In the data rows, zero lies at 4.5, halfway between 4 and 5.
Here are some points, each followed by its number:
[3 5 4 4 6 5 5 4 6 4 8 4] 0
[6 4 1 5 4 3 3 5 8 2 9 4] 1
[0 5 3 5 4 5 5 5 4 3 7 4] 2
[4 3 5 5 8 7 5 5 4 5 0 4] 3
[1 5 2 5 1 4 8 4 5 5 7 5] 4
[2 4 4 4 7 2 4 4 0 6 0 3] 5
[2 7 5 6 4 5 6 5 4 7 4 4] 6
[5 3 3 3 5 0 4 4 3 4 4 4] 7
[5 4 4 7 5 4 7 3 3 5 0 4] 8
[5 5 4 5 2 7 3 5 6 5 4 5] 9
[6 4 5 5 3 3 4 5 6 4 6 6] 10
[5 7 3 5 0 9 6 7 3 8 4 5] 11
[6 4 7 5 5 5 4 5 5 6 6 3] 12
[3 3 5 4 6 3 3 6 6 4 6 3] 13
[4 4 4 5 6 6 6 2 9 5 4 4] 14
[4 3 7 4 6 5 5 4 5 3 5 3] 15
[4 6 3 4 1 3 4 5 4 3 8 3] 16
[6 6 4 4 3 5 3 7 5 5 9 5] 17
[6 3 5 4 6 3 6 5 3 4 2 3] 18
[5 5 3 5 3 6 6 5 6 6 5 4] 19
[5 3 9 4 7 3 1 5 5 5 6 3] 20
[5 6 6 6 0 7 4 9 2 9 6 6] 21
[5 4 4 3 4 5 7 1 4 5 4 4] 22
[4 6 6 6 2 6 4 4 4 8 6 6] 23
[4 5 4 5 4 4 6 3 3 2 2 4] 24
[3 7 7 3 6 5 1 5 6 5 7 5] 25
[2 0 4 6 9 1 6 0 4 2 0 3] 26
[4 3 4 7 5 5 5 5 4 6 4 5] 27
[5 5 5 4 5 5 7 5 3 6 2 5] 28
[4 5 5 5 4 5 5 5 4 5 3 7] 29
[4 5 5 5 3 5 4 4 5 4 4 4] 30
[5 3 4 9 8 2 0 6 6 1 7 0] 31
[6 2 5 5 7 4 4 2 5 4 4 5] 32
[5 3 7 4 5 4 3 5 6 2 6 4] 33
New points follow, each followed by the number of its nearest point above, looking only along the 2 directions in which the numbered points spread most.
[5 4 5 5 7 6 6 2 4 2 3 7] >> 18
[9 5 5 4 5 7 5 4 6 5 8 4] >> 16
[5 5 3 4 4 4 6 6 4 9 4 6] >> 6
[3 3 0 4 6 5 1 4 6 3 6 0] >> 20
[5 4 3 4 4 3 1 7 7 4 6 7] >> 25
[6 3 3 5 7 5 9 1 2 3 0 3] >> 5
[6 6 6 4 3 2 2 7 5 2 7 5] >> 25
[4 8 3 3 3 4 3 6 5 4 6 5] >> 16
[7 5 5 4 3 3 3 6 7 2 8 3] >> 1
[4 2 5 4 9 4 7 4 3 4 0 5] >> 5
[4 7 5 5 2 7 4 8 4 7 6 4] >> 23
[6 6 3 6 5 4 3 8 4 7 7 6] >> 16
[5 3 4 5 5 3 4 4 5 6 4 4] >> 14
[6 6 9 6 5 7 4 3 3 4 4 6] >> 27
[6 7 5 5 4 8 3 4 4 5 8 4] >> 16
[6 5 7 3 4 4 3 5 6 5 2 3] >> 14
[5 6 4 4 9 4 1 5 6 0 6 5] >> 20
[3 1 5 3 7 4 6 1 3 5 0 5] >> 5
[4 3 5 8 4 4 7 4 4 6 3 3] >> 22
[5 2 3 5 8 2 9 2 3 6 0 5] >> 5
[6 9 7 4 1 5 4 6 3 5 7 6] >> 23
[7 5 6 5 6 5 6 6 6 3 6 9] >> 2
[3 6 2 4 2 4 4 4 5 4 4 6] >> 19
[6 6 4 2 5 4 5 6 4 4 9 5] >> 16
[4 5 5 5 5 0 4 4 5 5 5 4] >> 15
[6 6 6 3 4 6 2 4 5 2 8 4] >> 25
[5 4 4 5 7 3 2 4 7 1 5 4] >> 20
[5 5 5 4 4 6 7 5 4 7 3 6] >> 6
[5 6 5 8 5 4 5 7 5 3 5 7] >> 2
[5 6 4 5 4 2 3 5 9 3 6 9] >> 25
[5 5 3 3 5 5 4 3 3 4 5 7] >> 30
[3 9 5 5 0 7 0 5 2 9 8 5] >> 21
[5 7 6 5 0 9 5 6 3 6 8 5] >> 21
[5 5 6 3 8 4 3 4 6 0 7 5] >> 20
[4 5 2 7 5 4 5 5 6 5 4 5] >> 30
[3 4 2 3 7 4 4 4 3 5 3 7] >> 24
[3 4 4 2 6 3 4 5 5 3 4 5] >> 15
[2 3 4 8 3 5 7 4 4 6 2 5] >> 28
[5 3 3 7 5 3 4 3 4 7 2 4] >> 24
[5 5 2 4 4 6 3 6 7 6 6 5] >> 16
[7 3 6 4 3 5 5 5 4 9 7 4] >> 9
